Each path below is one point turned by a fixed rotation once a step. After each direction that follows a path, write how fast that rotation turns it, in deg/step (0 if it stays still).
Each turn is a multiple of 5 degrees from 10 to 175, or 0.
Each row of a path follows its step; steps can be skipped.

step 0: +1.15  +0.48  -1.12  +0.34  +0.59  -0.20  +1.02  +0.09  +1.16  -0.99  -0.46  -0.03  +1.07  +0.59  +0.62  +0.12  +1.33  -0.90  +0.75  +1.59  +1.39  +0.95  +2.51  +0.10  +0.59  -0.39  -2.22  +0.84  -0.84  -0.26  +0.77  -0.75  +1.59  -0.23  +1.08  -1.34  +0.64  -2.48  -0.92  +1.40  +0.55  +2.21  +0.59  +0.20  +0.85  -1.53
step 1: +1.19  -0.86  +0.13  +0.47  +0.75  -0.14  -1.29  -1.25  +0.71  -0.59  +0.10  -0.56  +0.88  -1.84  +1.03  +0.35  -1.08  +0.62  -0.57  +0.78  +0.84  +0.08  +1.45  +0.58  +0.51  +0.13  -1.86  +1.10  -0.60  +1.03  +1.22  -0.82  +1.10  -1.77  -0.66  -1.80  +1.57  -0.70  -1.43  +1.04  -1.34  +0.95  +1.06  +1.99  -0.68  -2.47
step 2: +0.33  -1.32  +0.33  -1.06  -0.79  -0.98  -2.00  -0.32  +0.82  -1.75  -1.03  -1.32  +1.04  +1.09  +0.80  -1.13  -0.64  -0.68  -0.90  -1.26  -0.63  -1.03  +0.24  -0.15  +0.33  -0.59  -1.45  +1.01  -0.35  -1.27  -1.01  -0.37  +0.33  -0.70  -1.66  -1.63  +1.67  -0.73  -0.71  +0.34  -1.72  -0.77  -0.57  +2.68  -0.71  -1.76
step 3: +1.48  -1.00  -0.43  -1.25  -1.83  +0.50  -0.11  +0.35  -0.93  -0.86  -2.20  -0.59  +0.70  +2.25  -0.42  -0.46  +0.72  +0.42  +0.07  -0.22  -0.02  +0.22  +0.05  -0.43  +1.50  +0.03  -0.80  +0.70  -0.82  -1.58  +0.13  -0.74  +1.35  -0.89  -0.53  +0.18  -0.61  -2.44  -0.26  -0.92  -1.66  +0.82  -2.77  +1.70  -0.17  -1.25
step 4: +1.66  +1.41  -0.37  +0.23  +0.22  +1.12  -1.43  +0.53  -2.03  -1.40  +1.07  -0.35  +1.88  +0.64  +0.16  +0.94  +0.66  +1.97  +0.23  +1.63  +0.11  +0.45  +0.64  -0.69  +1.33  +0.41  -0.38  +0.59  -1.43  -0.94  +1.54  -0.15  +0.81  +0.49  -0.88  -0.56  -0.27  -2.68  +0.32  -1.02  -2.13  +0.72  -0.33  +0.66  -0.52  -0.15
step 5: -0.47  +0.24  +0.53  +0.32  -0.67  +0.47  -2.97  +1.32  +0.58  -0.53  +0.54  -0.37  +1.71  +1.28  +0.05  -0.10  -0.86  +1.89  -1.22  +1.38  -0.10  +0.65  +1.83  +0.21  +0.45  +0.43  -1.49  +0.73  -0.42  -1.90  +0.60  -0.11  -1.61  +0.47  +0.23  -1.08  +1.65  -2.44  +0.07  +0.09  -0.47  +1.07  +1.64  -0.35  -0.88  +0.24
step 6: -0.58  -3.56  +1.69  +0.59  -1.40  +0.10  -1.23  +0.03  +1.03  +0.27  -0.38  -1.50  +1.67  +1.09  -0.97  -0.90  -0.39  +1.70  +1.19  -0.37  +0.66  +1.39  +0.82  -0.10  +1.14  -0.23  -1.55  -0.35  +0.13  -0.60  +1.44  -0.88  -0.50  -0.88  +0.89  -1.63  +0.79  -1.49  -1.42  -0.41  +0.12  -0.27  +0.12  -0.15  -0.85  +0.53
step 7: +0.98  -1.27  -0.21  +0.28  +0.09  +0.28  -0.55  +0.13  +0.45  -2.18  +0.19  -1.61  +1.98  +0.15  -1.45  -1.03  +2.03  -0.42  +2.11  -0.51  -1.06  -0.24  -0.08  -0.81  +0.49  -0.58  -1.40  -0.30  -0.17  +0.53  +1.29  -0.54  +0.61  -1.50  +0.68  -3.43  -0.49  -1.96  +0.42  +0.54  +0.38  -0.41  -1.10  +0.46  -0.78  +1.07
step 8: +1.67  +0.37  -0.85  +0.57  -0.41  +0.87  -1.74  +0.42  +0.76  -0.51  -1.29  +0.35  +1.83  +0.17  -1.16  -0.57  +0.00  -0.78  -0.89  +0.59  -2.01  -0.35  +0.58  +0.37  +0.72  +1.83  -1.26  +0.65  -0.30  +1.17  +0.46  +0.14  +1.97  -0.80  +1.22  -3.00  -1.18  -1.75  +1.79  +0.17  +0.60  +1.43  +0.06  +0.49  -0.47  -0.77
step 9: +0.11  +0.14  +1.55  -0.01  -0.96  +0.29  -1.21  +0.18  +0.59  +1.19  -0.43  -0.65  +3.58  +0.90  +0.28  -0.46  -1.79  +0.42  -0.01  -0.05  -0.27  +0.85  +0.18  -0.57  +0.43  +2.20  -0.28  +0.79  -1.65  +1.35  -0.67  -0.13  +1.70  +0.12  -0.30  -2.33  -0.54  +0.06  +0.28  -1.12  -1.70  +0.94  +1.47  +1.20  -0.21  -0.88
+0.00  -0.05  +0.29  +0.47  +0.02  +0.44  +0.00  -0.19  -0.11  -0.16  -0.26  +0.16  -0.07  -0.11  +0.28  -0.60  +0.18  +0.03  -0.16  +0.28  +1.18  +0.30  -0.20  -0.17  -0.64  +0.16  -0.23  +0.41  -0.49  -0.14  +0.01  -0.03  -0.23  +0.40  -0.45  -0.18  +0.01  -0.15  -0.01  -0.09  +0.01  +0.13  +0.32  -0.81  +0.34  +0.12 : 70
+0.20  -0.04  +0.26  +0.19  +0.04  +0.12  -0.75  +0.17  +0.32  +0.34  +0.52  +0.43  -0.36  +0.40  +0.13  -0.51  -0.65  -0.21  +0.06  -0.29  +0.28  -0.33  -0.05  -0.31  -0.08  -0.11  +0.12  +0.31  +0.06  -0.39  -0.51  -0.02  +0.44  +0.32  +0.93  +0.12  -0.18  -0.16  +0.00  +0.18  -0.15  -0.37  -0.04  -0.08  -0.41  -0.33 : 110
+0.36  +0.26  +0.49  -0.35  +0.25  -0.33  +0.10  -0.34  +0.55  +0.33  +0.00  +0.20  -0.49  +0.04  +0.54  +0.65  +0.36  -0.59  -0.05  +0.17  +0.09  +0.31  -0.10  +0.44  +0.03  -0.52  -0.09  +0.12  -0.28  -0.11  -0.20  -0.67  +0.33  +0.06  -0.70  +0.34  -0.04  -0.25  -0.15  +0.37  +0.07  -0.11  +0.15  +0.12  -0.20  -0.36 : 25
+0.29  -0.51  -0.51  -0.18  +0.36  -0.22  +0.05  +0.42  -0.55  +0.02  -0.13  -0.18  -0.25  +0.26  +0.73  -0.18  +0.70  +0.24  +0.27  -0.52  +0.06  +0.01  -0.44  -0.44  -0.08  -0.52  +0.20  -0.32  +0.02  -0.12  -0.07  -0.24  +0.50  -0.20  +0.22  -0.13  -0.43  -0.41  +0.06  -0.22  +0.53  +0.32  -0.01  -0.07  +0.34  +0.14 : 95
-0.26  -0.03  +0.03  -0.04  +0.42  -0.99  -0.47  -0.21  -0.09  +0.14  -0.17  -0.64  -0.21  -0.30  -0.58  +0.02  +0.23  +0.23  +0.25  -0.22  +0.64  -0.30  -0.13  +0.21  -0.05  -0.30  -0.41  +0.22  +0.20  +0.52  +0.11  -0.11  -0.58  -0.20  +0.54  +0.16  +0.29  -0.31  -0.31  +0.30  +0.01  -0.04  +0.24  -0.21  -0.05  -0.33 : 70

step 0: -0.12  -0.97  -0.34  -0.84  -2.02  +0.85  -0.98  +1.36  -0.78  -0.96  -1.36  +0.97  +0.51  +0.75  +1.31  +0.11  +0.03  -0.24  +1.80  +0.07  -1.07  +1.71  -1.03  +0.70  +0.50  -1.90  +1.27  -0.67  -0.57  -1.32  +1.19  -0.03  -1.39  -0.66  +1.59  +1.24  -0.20  -0.89  +1.39  -1.85  -0.67  -0.52  -0.76  +1.26  -0.12  +0.30
step 1: -0.20  -0.49  -0.99  -1.76  -1.00  +0.25  -1.98  +1.04  -2.07  -0.67  +1.71  +0.11  +1.96  +1.31  +2.06  -1.07  -0.29  +0.54  +0.50  +0.97  -0.43  +0.90  -0.32  +0.15  +0.19  -2.00  +0.56  +0.73  +0.11  -1.76  -0.06  +0.20  -0.17  +0.13  -0.32  -1.49  -0.37  +0.29  +1.21  +0.41  -0.32  +1.44  -2.15  +0.24  -0.28  -0.93
step 2: +2.30  -0.67  +0.05  -0.78  -0.02  -0.92  -1.02  +0.16  -0.87  +1.43  -0.37  +0.72  +0.67  -0.52  +1.65  -0.28  -0.15  +0.27  -0.17  -0.23  -1.87  +1.89  +0.75  -0.66  +0.71  -0.37  -0.02  +1.67  -0.54  -0.42  +0.03  -1.17  +0.45  -0.41  -0.80  -1.91  +0.11  -1.84  +0.37  -2.01  +0.23  +2.51  -1.42  +0.14  -0.34  -0.93
step 3: +1.01  -0.47  +0.22  -0.24  -1.43  +0.63  -0.59  -1.00  -1.50  +0.51  +0.86  +0.08  +1.42  -1.24  +0.44  +0.41  -0.25  +1.91  -0.03  +1.27  -0.44  +0.17  +1.63  +0.23  +0.68  -0.60  +1.94  +0.55  -2.48  +1.38  +0.90  -1.88  -0.34  -1.59  -0.13  -1.42  +0.03  -1.75  -0.13  -1.37  -0.18  -0.01  +0.31  -1.10  +1.43  -0.39
step 4: -0.08  +1.78  -0.71  -1.30  +0.46  +0.73  -1.89  -0.25  -1.12  +2.52  +0.30  -1.03  +0.73  -1.29  -2.26  +0.34  -0.75  +2.07  -0.67  +1.11  -0.37  +0.57  +0.40  -0.24  -0.57  +0.44  +2.33  +1.03  -1.05  -0.70  +0.10  -1.69  -0.05  +0.16  +0.26  -0.77  +0.75  +0.16  +0.01  +1.31  -0.46  +1.40  -0.03  -0.62  +0.51  +0.64
step 5: +1.48  +0.85  -0.78  -0.86  +1.35  +0.52  +0.01  -1.05  +0.38  +1.72  -1.71  -1.56  -0.61  -0.85  -2.50  +0.38  -0.14  +1.30  +0.56  +0.04  +0.07  -0.02  +0.09  +0.37  +1.64  -0.54  +0.31  +0.29  -1.21  -0.28  +1.40  -0.81  +0.25  -0.40  -1.80  +1.24  -0.45  -2.00  +0.56  +0.82  -1.97  +0.64  -0.99  -1.14  -1.44  +0.31
step 6: -0.20  +2.19  +0.04  +0.45  +0.33  +1.13  +1.23  -0.71  +0.74  +0.39  -0.37  +0.24  +0.56  -0.07  -1.40  -0.20  -0.27  +3.24  +0.54  +0.81  -0.61  +0.68  +1.19  +1.83  +1.29  -0.78  +0.81  -0.14  -0.01  +0.15  +1.64  +1.39  +0.91  -1.56  -0.08  +1.14  -1.21  +0.77  -0.23  -0.23  -0.28  -1.12  -1.77  -1.26  -0.40  +1.42
step 7: -0.92  +3.00  -1.32  -0.72  +0.10  -0.05  -0.47  +0.14  +1.27  +1.76  -1.54  +0.87  -1.05  -0.43  -0.74  -1.03  +0.85  +0.56  +0.31  +0.00  -1.30  -0.21  +1.37  -0.12  +1.08  -1.91  +0.82  -0.57  -0.14  -0.53  -0.52  +2.12  -0.03  +1.00  -0.17  -1.38  -1.40  +2.11  +0.55  +0.26  -0.34  -1.03  -0.88  -0.81  -0.64  +0.31
step 8: +1.60  +0.15  -0.65  -0.37  -0.85  +1.25  -0.38  +1.09  +2.54  -1.05  -1.98  +0.91  -1.07  -0.28  -0.66  -0.48  +0.74  +0.24  +1.68  -1.34  +1.07  +0.08  +0.40  +1.37  +0.54  -1.09  +0.99  -0.58  -1.18  -1.12  -1.95  +0.80  +0.09  +0.51  -0.94  -1.65  -0.85  -0.68  -0.30  -0.73  +0.97  -1.16  -1.76  -0.09  -0.80  +0.61
step 9: -0.28  +0.77  -0.69  +1.42  -2.12  +0.68  +0.09  +0.59  -0.38  -1.58  -1.12  -0.11  -0.21  +1.29  +1.10  +0.05  +0.01  +0.16  +1.52  -0.14  +1.54  -0.32  +0.65  -0.52  -0.17  -0.97  +3.79  +0.20  +1.07  +0.06  -1.60  +0.32  +1.94  -0.11  -0.01  -0.69  -0.98  +0.45  -0.16  -1.40  +0.66  +0.47  -1.50  -0.64  -0.86  +0.45
-0.13  +0.03  -0.11  +0.13  -0.06  +0.01  -0.17  +0.15  -0.14  +0.39  +0.30  +0.38  -0.11  -0.22  -0.43  -0.43  -0.42  -0.35  -0.15  +0.64  -0.07  -0.61  -0.31  +0.25  +0.42  -0.17  -0.15  +0.12  +0.21  -0.34  -0.23  -0.20  -0.66  +0.81  -0.38  -0.31  +0.34  +0.61  +0.42  +0.30  +0.30  +0.43  -0.12  -0.18  -0.09  +0.03 : 120
-0.23  -0.05  +0.53  +0.23  +0.15  +0.22  +0.36  -0.38  -0.35  +0.94  -0.01  +0.02  +0.29  +0.19  -0.27  -0.22  +0.09  +0.04  +0.28  +0.15  -0.13  -0.06  +0.11  +0.38  -0.44  +0.87  +0.08  +0.17  -0.34  -0.45  +0.16  -0.20  +0.25  -0.04  -0.26  -0.10  -0.31  -0.47  +0.28  +0.35  -0.01  -0.06  +0.32  -0.23  +0.27  -0.75 : 40
-0.27  -0.28  +0.20  -0.39  -0.13  +0.26  +0.15  -0.03  +0.20  +0.44  -0.50  -0.70  +0.09  +0.55  -0.02  -0.29  +0.15  -0.11  +0.47  +0.30  +0.04  +0.48  +0.26  +0.49  +0.63  +0.07  -0.22  +0.08  +0.26  +0.15  -0.19  +0.82  -0.29  +0.41  +0.04  +0.07  -0.36  +0.21  +0.05  +0.02  +0.03  -0.25  +0.25  +0.47  +0.06  +0.61 : 45
-0.21  -0.04  -0.23  -0.20  +0.01  -0.51  +0.55  -0.19  -0.16  -0.07  -0.10  +0.07  -0.25  -0.42  -0.67  -0.57  +0.01  -0.91  +0.07  -0.13  +0.35  +0.28  -0.18  -0.13  +0.24  -0.03  -0.16  +0.34  -0.40  -0.45  +0.10  +0.24  -0.02  -0.73  -0.31  -0.18  +0.20  -0.60  -0.24  -0.35  +0.34  +0.14  -0.15  +0.19  +0.04  +0.40 : 125
+0.23  +0.41  -0.11  +0.21  +0.34  -0.62  +0.44  -0.12  +0.32  -0.22  -0.31  -0.35  +0.19  -0.41  -0.20  +0.51  -0.62  +0.48  -0.44  +0.54  -0.19  -0.15  +0.09  -0.29  +0.41  +0.26  +0.34  -0.17  -0.16  -0.58  -0.26  +0.58  -0.19  +0.18  -0.08  +0.08  -0.16  -0.23  -0.22  +0.35  +0.09  -0.66  +0.11  -0.08  -0.21  -0.14 : 35
-0.49  -0.04  -0.25  -0.17  +0.66  +0.33  +0.11  -0.11  +0.08  -0.29  +0.44  +0.28  +0.26  -0.15  +0.24  -0.59  -0.45  +0.01  +0.28  -0.57  -0.47  +0.21  +0.74  +0.01  +0.06  -0.33  -0.47  -0.14  -0.29  -0.28  -0.16  +0.23  -0.15  +0.35  +0.46  +0.21  -0.29  -0.15  +0.17  -0.23  +0.41  -0.07  -0.25  -0.13  -0.49  -0.50 : 60

step 0: -0.19  +2.81  -0.71  +2.03  -1.52  -0.27  -0.46  -0.38  -0.08  -2.13  -0.32  +0.14  -0.36  +1.26  +1.00  -0.14  -0.13  +0.56  -1.45  +0.03  -2.29  -1.91  -2.16  -0.14  +0.99  -0.13  -0.64  -0.20  -2.37  -0.25  +0.09  -0.15  -0.85  +0.02  +0.22  +0.45  -0.49  +1.32  +1.01  -0.65  -0.24  +0.66  +0.73  -1.05  +2.26  -0.30
step 1: -0.99  -0.13  -0.19  +1.37  -1.19  +1.61  +0.21  -1.83  +0.78  +0.06  +0.88  +0.23  -0.40  -1.16  +1.21  +0.24  -0.31  -0.30  +0.59  +1.17  -0.20  -0.10  -1.49  -0.02  -2.54  -2.03  +0.67  -0.42  -1.32  +0.73  +0.88  -0.80  +0.91  -0.08  -0.32  +1.83  +2.02  +1.63  +0.45  -0.89  +0.54  +0.19  -0.14  -2.62  -0.73  -2.05
step 2: -1.07  +0.16  -0.60  -0.98  +0.90  -1.00  -0.61  -1.25  +0.13  +0.07  -1.25  -0.03  -2.79  -1.52  +0.30  -1.13  -1.69  +0.93  +0.78  -0.51  +0.34  -1.11  -3.21  -0.02  -0.26  -0.62  +1.44  +1.96  -1.19  -0.88  +0.35  -0.36  -1.02  +0.52  +0.26  -0.89  +0.07  +0.65  +0.87  +0.04  +1.00  -1.74  +2.18  -0.71  +0.17  -0.16
step 3: -1.33  +0.90  -0.73  +1.04  -1.09  +1.95  +0.10  -0.21  -0.99  -2.07  +1.76  -1.27  +0.04  +0.78  -0.53  -1.22  +0.64  +0.48  -1.46  +0.59  +0.86  -0.10  -1.12  +1.50  +1.35  -0.54  +0.04  +1.61  -0.97  -1.27  -0.39  -1.46  +0.40  -0.43  +1.02  -0.92  +0.80  +1.95  +1.47  -1.62  +0.33  +0.06  +1.63  +0.44  +1.61  -1.69
step 4: +0.49  +0.11  -1.58  +0.29  -0.75  +1.09  -0.92  +0.23  +0.62  +0.79  +0.22  +1.78  +1.05  -1.29  +0.85  +0.72  -2.58  +0.28  -0.99  +2.12  +1.21  -0.38  -3.28  +0.52  -0.66  -0.99  -0.51  -0.60  -0.82  +0.72  -0.76  -0.68  -1.17  +0.19  +0.75  +0.35  +0.90  +2.07  -0.68  -1.40  -0.67  +1.19  +1.25  -0.32  -0.99  -0.89
step 5: -0.67  +1.80  +1.23  +1.72  +0.37  -0.14  -1.74  +0.21  +0.71  -1.61  -0.18  +0.61  -2.91  -2.27  -1.54  -0.74  -1.70  +0.28  +0.08  -0.06  -0.83  -1.64  -1.22  +1.16  -1.18  +0.16  -0.06  +1.06  -2.01  -0.27  -0.24  +0.07  -0.57  -0.55  -1.14  -0.13  +0.08  -1.14  +0.53  -1.07  -0.21  +0.64  +1.24  +0.12  -0.24  -2.03
step 6: -1.14  +1.65  -0.65  -0.42  -2.92  -0.40  +1.71  -0.34  +0.77  -1.04  +0.37  -1.20  -0.46  -0.56  +1.07  -0.04  -0.13  -0.83  -0.38  +0.85  -0.65  -3.03  -0.38  +0.01  +0.43  -1.50  -0.37  +0.44  -0.56  -1.25  -0.20  +0.38  -0.70  -0.85  +0.43  +0.98  +1.08  +2.02  +1.40  -2.24  -0.77  -0.95  +0.33  -0.76  +1.53  -1.25
step 7: -0.82  +0.46  +0.45  +0.60  -0.41  +1.48  -0.79  -1.76  +0.82  +1.15  +1.31  +0.63  -1.21  +0.17  -1.10  -0.36  -0.83  -0.45  -0.80  +2.86  +1.05  -0.08  -1.77  -0.71  +0.40  -1.82  +0.94  -0.11  -1.83  +0.38  -0.04  +0.95  -0.06  +2.40  +0.45  +0.93  +1.07  +1.08  +0.79  -0.42  +0.62  -0.68  +1.83  -2.22  -1.34  +0.02
step 8: +0.08  +1.39  -0.55  +0.31  +1.10  -1.14  -1.04  +0.10  -1.21  -1.46  +1.13  +0.44  -1.89  -0.11  +1.72  -1.90  -0.49  +0.81  -0.12  -1.34  -1.57  -0.95  -2.26  +1.80  +0.87  +0.40  +1.28  +0.15  -1.31  -0.49  -1.45  -1.22  -0.88  +0.76  -0.09  -0.14  +0.24  +0.76  -0.10  -1.75  +1.41  -0.25  +2.21  -1.60  -0.49  -0.84
step 9: -1.45  +0.78  -0.59  +0.69  -0.57  +1.32  +0.30  +0.98  +0.01  -1.45  +1.02  -0.89  -0.72  -2.18  +1.50  +0.08  +0.97  +1.04  +0.48  +1.37  +2.02  -0.21  +0.05  +1.53  -1.34  -1.78  -1.04  +1.18  -0.33  -0.03  +0.21  -0.92  +0.38  -0.31  +1.05  +0.93  +1.90  +1.93  -0.20  -1.75  -0.27  +0.93  +2.25  -0.47  +1.25  -0.37
-0.06  +0.49  -0.22  -0.06  -0.22  +0.49  -0.05  -0.58  +0.31  -0.42  +0.21  +0.41  +0.59  +0.28  -0.27  -0.18  -0.07  +0.15  -0.38  +0.38  -0.37  +0.45  -0.27  -0.17  +1.01  -0.04  -0.55  -0.24  +0.13  -0.11  -0.04  +0.02  -0.13  +0.14  +0.02  -0.44  +0.16  -0.01  +0.04  +0.07  +0.40  +0.08  -0.25  -0.12  -0.41  +0.57 : 100
+0.00  -0.40  +0.35  +0.26  +0.11  -0.12  +0.65  +0.00  +0.55  -0.46  -0.10  -0.35  -0.07  -0.76  +0.29  -0.11  -0.34  +0.25  +0.13  +0.10  -0.33  -0.12  +0.06  -0.07  -0.15  +0.17  -0.53  -0.06  -0.21  +0.55  +0.88  +0.25  -0.37  -0.06  +0.08  -0.01  -0.17  -0.02  +0.48  -0.19  +0.30  +0.45  -0.62  -0.09  -0.02  +0.05 : 80
-0.43  -0.07  -0.62  +0.25  -0.65  -0.28  +0.00  -0.09  -0.03  +0.02  -0.11  +0.11  -0.02  -0.17  -0.30  -0.14  -0.19  -0.16  +0.33  -0.25  +0.12  +0.46  +0.24  -0.30  +0.15  -0.21  +0.93  -0.78  -0.08  +0.16  +0.29  +0.29  -0.07  -0.20  -0.04  +0.21  +0.04  -0.38  +0.60  -0.41  +0.56  -0.56  +0.10  +0.02  +0.17  +0.12 : 70
-0.50  +0.36  +0.02  +0.08  -0.49  -0.32  -0.50  -0.17  -0.30  +0.04  -0.02  -0.63  +0.16  +0.18  -0.07  +0.85  -0.15  -0.09  -0.47  -0.34  +0.09  +0.22  +0.29  +0.44  -0.25  +0.14  -0.05  +0.41  +0.17  -0.07  +0.28  +0.28  +0.19  +0.05  +0.31  +0.04  -0.18  +0.66  -0.17  -0.66  +0.20  +0.27  -0.42  -0.27  -0.02  +0.50 : 125
